In the rows, zero is written as 128.
One turn sends every row of this set to another row. A few are shown first. Where does it send the rows asked after them?
k_861: [122 133 116 160  77 147 107 116 137 131 132 117 151 111 137 116 129 162
 130 129 119 135 151]
k_235: [118 131 171 153 125 139 108 122 113 155 118 131 149  70 137 159 124 161
 113 146 106 138 108]
k_939: [129 142 126 114 149 122 100 142 123 136 111 104  99  87 134 132 109 148
 100 131 113 134  99]
k_92: [152 144 130 161 141 127 122 109 141 141 129 105 127 114 114  76 116 149
  96 107 131 130  85]
k_614: [116 149 143 143 133 125 117 118 115 114 132 106 171  89 128 104 112 161
  90 111 114  96 156]
k_525: [134 158 152 166 112 140 109 130 136 110 130 108 114 120 122 111 145 163
 145 127 111 137 103]
k_186: [141 142 133 124 165 125 122 107 117 134 120 102 135  69 129 156 112 147
  81 119 109 123 123]
k_269: [137 129 123 130 134 131 169 109  85 110 128  82 141 118 145 127 137 134
  88 121 135 109 122]
k_534: [116 137 152 141 126 130 106 118 130 118 109 144 163  94 137 111 130 149
 115 146 139 104 157]
k_335: [116 133 135 126 168 123 113 131 131 127 111 110 106 102 131 126 101 145
  90 129 124 126  83]
k_602: [148 144 137 146 104 141 101 128 142 118 130 115  94  90 130 105 162 151
 121 131 117 125 101]
k_318: [104 125 117 149 117 139 120 101 120 133 130 109 125  82 131 142  96 153
 135 136 116 130  62]
k_647: [111 119 116 169 114 142 133  93 152 110 137 114 157 123 129 100 110 154
  87 111 135 111 121]
k_274: [169 131 108 151 138 132 141 117  94  98 130  97 163 107 127 112 142 150
  81 115 115 121  81]
k_954: [168 122 122 152 103 143 117 132  93 128 115 128 156  99 142 116 169 148
 123 154 122 139  94]
k_714: [117 142 141 128 130 129  95 150 113 151 117 105 105  87 138 132 112 159
 118 137 102 143 101]
k_438: [173 127 131 144  69 133 129 125  94 132 123 121 172 103 142 125 139 148
  97 135 120 121 118]
k_278: [127 117 143 146 131 136 167 108  91 124 113 112 151 134 148 122 139 130
 113 147 154 122 115]
k_353: [ 97 127 157 147 160 130 119 133 125 135 118 116 115 110 132 120  99 155
 102 135 118 130  76]
k_576: [158 136 123 143 121 132 109 115 144 138 130 112 102  87 125  85 143 142
  92 118 129 120  91]
k_91: [183 129 104 142 110 132 118 131  98 118 118 114 161  90 131 119 155 147
  90 131 120 131  82]
k_156: [123 136 150 142 107 125  96 126 135 124 110 145 174  78 131 112 125 152
  92 136 135 100 136]
k_742: [111 129 109 142 116 138 119 102 112 140 135  99 119  75 134 140  98 153
 139 132 109 132  75]
k_646: [119 129 100 134 137 132 123  94 123 129 121 106 117  88 132 142  94 141
 138 137 127 132  78]
k_946: [142 135  94 139  83 138 100 115 151 118 123 116 141  97 133 124 132 150
 106 123 129 125 147]
k_597: [121 131 153 143 184 130 138  96 123 126 117 116 140  94 130 149 109 145
  93 131 123 123 115]
k_979: [137 158 147 175 135 131 122 120 136 124 130 102 134 135 112  93 118 162
 130 112 120 140  91]
k_46: [180 137 115 133  93 125 139 118  95 109 126 101 167 109 136 128 130 145
  82 118 117 112 123]
k_661: [107 124 176 160 159 140 129 105 120 139 115 133 149  96 135 151 117 153
 113 148 120 131 106]
k_690: [112 145 148 142 142 129 119 113 117 112 123 120 161 102 135 105 122 154
 113 130 125 101 169]
k_813: [119 132  99 133 129 134 120  97 114 137 130  97 114  79 133 139  97 146
 140 132 115 134  86]
k_960: [133 120 153 152  92 135 143 129  96 139 104 128 168 120 145 135 141 139
 116 153 151 133  96]
k_458: [145 119 137 167 127 151 140 119  85 114 126 120 154 123 144 107 164 152
 135 153 118 135 101]
k_961: [147 134 139 140  70 128 130 143  92 133 114 108 169  94 138 148 139 147
  94 131 130 129  91]
k_940: [123 144 144 143 112 122 103 126 125 123 124 122 179  74 125 108 114 160
  76 115 120  96 135]
k_375: [151 114 151 159  81 142 143 114  96 127 123 134 169 121 148 117 145 146
 112 151 129 119 116]
k_726: [150 139 120 127  97 125 145 131  86 115 129  79 153  93 138 143 137 144
  76 111 119 113 106]
k_287: [103 123 129 179  96 149 126 102 138 127 139 115 161 126 134 101 116 164
 118 122 122 126 135]
k_236: [ 98 133 161 148 136 134 107 144 113 150 121 112 116 101 137 123 106 163
 119 139 105 141  86]
k_132: [140 141 144 130 130 130 103 123 111 152 121 111 140  54 133 162 123 157
  94 129  99 133 118]
k_301: [144 114 147 157 112 141 162 100  99 101 126 124 161 138 147 115 139 141
 105 144 133 108 120]
k_579: [162 129 125 141 120 130 160 102  99  90 128 103 161 131 139 123 131 141
  86 123 126 104 125]
k_926: [109 125 112 145 130 135 122  96 127 126 122 114 124  89 130 143  94 145
 136 138 127 130  65]
k_914: [146 125 128 167 148 144 154 110  87  96 135 101 158 127 134 105 148 153
 109 129 114 123  92]
k_36: [136 126  94 143 106 135 117 100 160 105 126 114 145 105 127 114 120 145
  79 112 138 110 128]

k_690 goes to k_534
k_353 goes to k_236
k_954 goes to k_91
And these:
k_301 goes to k_375
k_946 goes to k_36
k_132 goes to k_186
k_926 goes to k_318
k_278 goes to k_960
k_602 goes to k_576

